Small tables with named rows and columns. After each table, cells are looked up by row and column.

deg
|  | sabitom | zazev | bub | tuves | gaf |
|---|---|---|---|---|---|
| kat | 103 | 179 | 82 | 168 | 153 |
| vapop | 171 | 228 | 116 | 74 | 100 |
| zof | 132 | 28 | 187 | 174 | 177 |
| ras | 104 | 141 | 109 | 168 | 153 |

What is the bub of ras in deg? 109
What is the gaf of vapop in deg? 100
What is the tuves of zof in deg? 174
What is the sabitom of ras in deg? 104
What is the zazev of ras in deg? 141
What is the bub of kat in deg? 82
What is the sabitom of vapop in deg? 171
What is the tuves of vapop in deg? 74
What is the tuves of ras in deg? 168
What is the tuves of kat in deg? 168
What is the zazev of vapop in deg? 228
What is the zazev of zof in deg? 28
Row with the largest sabitom: vapop

vil =
         kem    koz  nibus  temoz  modefik   gapu
fulog  41558  58979  57271  67282    13250  77820
ribu   84339  10879   1060  70145    20832  41744
lafuf  28025  21420  23643  25033    23606  22078

What is the temoz of ribu in vil? 70145
What is the nibus of ribu in vil? 1060
What is the koz of fulog in vil? 58979
What is the kem of ribu in vil? 84339
What is the temoz of lafuf in vil? 25033
What is the nibus of fulog in vil? 57271

dufepuz =
fields: fefa, dez, zor, kofigen, funurob, tosu, gavomek, pakagi
sotu: [150, 75, 78, 204, 140, 119, 245, 37]
vem: [145, 97, 98, 168, 134, 111, 191, 72]
pamugo: [154, 95, 143, 140, 73, 157, 115, 45]
mibeni: [134, 118, 125, 186, 104, 156, 120, 122]
zinif: [128, 96, 141, 114, 151, 111, 180, 178]
numager: [135, 134, 130, 165, 47, 182, 127, 93]

What is the dez of pamugo in dufepuz? 95
What is the dez of zinif in dufepuz? 96
What is the zor of vem in dufepuz? 98
What is the pakagi of numager in dufepuz? 93
What is the pakagi of mibeni in dufepuz? 122
What is the tosu of pamugo in dufepuz? 157
What is the zor of pamugo in dufepuz? 143
What is the kofigen of mibeni in dufepuz? 186
What is the zor of zinif in dufepuz? 141
What is the gavomek of vem in dufepuz? 191
What is the gavomek of pamugo in dufepuz? 115
What is the funurob of mibeni in dufepuz? 104
What is the dez of sotu in dufepuz? 75
What is the kofigen of pamugo in dufepuz? 140
What is the fefa of zinif in dufepuz? 128
What is the funurob of pamugo in dufepuz? 73
What is the kofigen of vem in dufepuz? 168
What is the pakagi of vem in dufepuz? 72
What is the pakagi of pamugo in dufepuz? 45
Which row has the largest funurob? zinif

bapano:
columns: letis, vunaro
vose: [25, 60]
rigo: [0, 46]
sis: [196, 7]

sis, letis -> 196
rigo, vunaro -> 46
sis, vunaro -> 7
vose, vunaro -> 60
vose, letis -> 25
rigo, letis -> 0

tatap:
	zumub	dod	bev	vimudu	nak	vamo	ruzig
mebel	306	202	264	464	251	367	282
nilazik	318	358	367	778	365	350	336
lafira	369	530	492	620	559	348	565

mebel, bev: 264
lafira, nak: 559
nilazik, vimudu: 778
lafira, bev: 492
mebel, vimudu: 464
nilazik, zumub: 318
lafira, vimudu: 620
mebel, zumub: 306
mebel, ruzig: 282
lafira, dod: 530
nilazik, dod: 358
nilazik, nak: 365
nilazik, ruzig: 336
lafira, zumub: 369
lafira, ruzig: 565
mebel, nak: 251
mebel, vamo: 367
mebel, dod: 202

kupoka.tsv
	saz	kise	sevike	beb	turafa	sug	liti	tas
tozese	73.542	39.186	13.903	43.698	72.010	51.866	37.457	44.641
pimip	47.466	49.881	36.356	45.320	55.502	64.102	55.906	44.206
gudisu	43.025	54.257	34.757	37.314	47.474	56.689	46.747	21.990
vumo	21.135	8.291	19.383	47.794	55.708	58.149	44.728	36.426
novo	40.539	42.321	42.609	54.972	70.430	55.622	56.491	40.374
robip	69.522	52.594	37.837	73.495	47.233	49.085	66.478	53.100
rosulus	40.812	69.950	48.105	54.254	51.871	37.437	11.305	60.275
beguda	56.148	68.183	27.231	47.874	95.261	59.906	67.929	50.383
pif	67.473	46.884	27.737	58.105	47.287	56.442	59.136	49.493
bab	37.661	49.476	52.469	44.919	75.847	44.803	44.992	61.867

turafa of novo is 70.430
saz of tozese is 73.542
sevike of tozese is 13.903
sevike of gudisu is 34.757
beb of pimip is 45.320
saz of beguda is 56.148
turafa of beguda is 95.261
saz of robip is 69.522
kise of robip is 52.594
kise of gudisu is 54.257

Table nurin
cols = piv, nabo, fesobo, maz, fidev
badu: [-196, 4034, -8669, -3738, 4141]
nat: [-6015, 38, -3208, -5367, 6330]
bafitet: [-3221, 3112, -6443, -4573, 5263]
gekagam: [-5263, -5409, -201, -6761, 8204]
tovulig: [5032, -7386, -4611, -4018, 4516]
raguf: [5142, -4248, -4956, -2289, 2193]
gor: [3335, -3163, -6920, -2965, 3102]
los: [2333, -8822, -2492, -2918, 3038]
dem: [-4393, -3282, 403, -4321, 4924]
vek: [389, 1550, -7677, -3335, 3599]
pid: [-7303, -765, -2086, -6734, 8167]
von: [-1349, -6863, -628, -4281, 4870]
tozi: [-2252, 1982, -6276, -4848, 5633]

fesobo of tovulig = -4611
fesobo of von = -628
piv of gekagam = -5263
maz of raguf = -2289
fidev of von = 4870
maz of pid = -6734
fidev of gor = 3102
fidev of vek = 3599
piv of pid = -7303
fesobo of vek = -7677
nabo of pid = -765
fidev of raguf = 2193
fidev of bafitet = 5263
piv of tovulig = 5032
fidev of tozi = 5633
fidev of los = 3038

pemugi:
	perorop	nim	dodi	fufaf
baz	234	194	122	210
fali	156	23	17	118
voz	125	19	77	190
pumu	1	139	63	34
dizoku	46	247	105	112
talu	241	230	78	229

nim of voz is 19
nim of pumu is 139
perorop of dizoku is 46
nim of talu is 230
fufaf of talu is 229
fufaf of fali is 118
perorop of baz is 234
fufaf of dizoku is 112
dodi of fali is 17
dodi of pumu is 63
nim of baz is 194
perorop of talu is 241
perorop of voz is 125
dodi of voz is 77
perorop of pumu is 1

rirerit =
        gine  zani  dasufo
naf     5369  2078    5702
funis   5318  2051    5341
tose    5375  2069    4714
vude    5381  2006    4770
tet     5794  2047    5427
kinopo  8041  2105    6669
lis     5365  2127    6819

What is the zani of tet in rirerit?
2047
What is the zani of tose in rirerit?
2069
What is the gine of kinopo in rirerit?
8041
What is the gine of lis in rirerit?
5365
What is the zani of naf in rirerit?
2078
What is the dasufo of lis in rirerit?
6819
What is the zani of kinopo in rirerit?
2105

kov.csv
,rul,gef,lugu,bomavan,tefe,roraki,viveris,tubu
buz,69,161,48,204,70,82,127,123
gefusam,73,93,176,62,65,115,116,138
mevenu,120,145,126,82,147,117,92,75
nekepat,117,114,178,108,147,123,151,98
tifor,94,108,143,83,106,120,124,124
fid,37,104,70,160,102,129,128,104
robel,130,117,131,149,104,107,53,124
tosavum,117,137,143,118,111,118,83,117
nogado,135,197,79,138,73,93,79,138

tosavum, tefe -> 111
tifor, viveris -> 124
buz, roraki -> 82
tosavum, gef -> 137
robel, tubu -> 124
robel, bomavan -> 149
nogado, bomavan -> 138
nekepat, gef -> 114
nogado, lugu -> 79
mevenu, roraki -> 117
nekepat, bomavan -> 108
tosavum, viveris -> 83

zupufed.tsv
	kimu	memore
kot	8985	-5134
lum	-4144	7512
gen	6606	2175

What is the memore of gen in zupufed?
2175
What is the kimu of kot in zupufed?
8985
What is the memore of kot in zupufed?
-5134
What is the memore of lum in zupufed?
7512
What is the kimu of lum in zupufed?
-4144
What is the kimu of gen in zupufed?
6606

sumor =
,kos,sudo,rugoli
lenoke,66,141,123
sut,112,171,109
zin,136,114,110
tusis,102,117,166
kepevep,183,245,149
daka,187,253,177
ves,120,213,105
gulen,73,23,158
pila,191,252,105
bana,118,138,167
gozoz,123,84,162
zuded,184,152,202
belutov,128,98,178
zipel,143,87,167

belutov, sudo => 98
zipel, kos => 143
zin, kos => 136
bana, kos => 118
kepevep, sudo => 245
zuded, sudo => 152
zuded, kos => 184
ves, rugoli => 105
sut, sudo => 171

diguko
         leki  tusekit   suk  gega  gelate
dak       1.0     -0.5   0.4   0.1     0.1
fuderib   0.1     -0.3  -0.6   0.5    -0.7
vaz       0.1     -0.8   0.4  -0.6     0.1

gega of dak: 0.1
tusekit of vaz: -0.8
leki of dak: 1.0
gelate of vaz: 0.1
gega of vaz: -0.6
leki of fuderib: 0.1
gega of fuderib: 0.5
gelate of dak: 0.1
leki of vaz: 0.1
tusekit of fuderib: -0.3
suk of fuderib: -0.6
suk of vaz: 0.4
tusekit of dak: -0.5
gelate of fuderib: -0.7
suk of dak: 0.4

gesoga
|  | zeg | fubufo | vurerel |
|---|---|---|---|
| seza | 140 | 913 | 487 |
| febiva | 136 | -376 | -414 |
| tunek | 278 | -262 | -496 |
| piz | -92 | 240 | 867 |
| lon | -128 | 16 | 815 |
| mon | -111 | 160 | 811 |
| ganer | 14 | -85 | 554 |
| dum | 242 | 411 | -570 |
| goden | 425 | 117 | -362 |
| mevi | 153 | 737 | 75 |
| leso | 191 | -311 | -479 |
| remilup | 308 | 488 | 717 |

What is the fubufo of seza in gesoga?
913
What is the fubufo of tunek in gesoga?
-262
What is the zeg of piz in gesoga?
-92
What is the vurerel of febiva in gesoga?
-414
What is the fubufo of mevi in gesoga?
737
What is the fubufo of dum in gesoga?
411
What is the fubufo of remilup in gesoga?
488
What is the fubufo of goden in gesoga?
117
What is the vurerel of dum in gesoga?
-570
What is the vurerel of leso in gesoga?
-479
What is the zeg of tunek in gesoga?
278
What is the vurerel of remilup in gesoga?
717
What is the zeg of lon in gesoga?
-128
What is the zeg of mon in gesoga?
-111
What is the zeg of goden in gesoga?
425
What is the zeg of remilup in gesoga?
308
What is the zeg of mevi in gesoga?
153
What is the vurerel of piz in gesoga?
867
Which row has the largest vurerel? piz

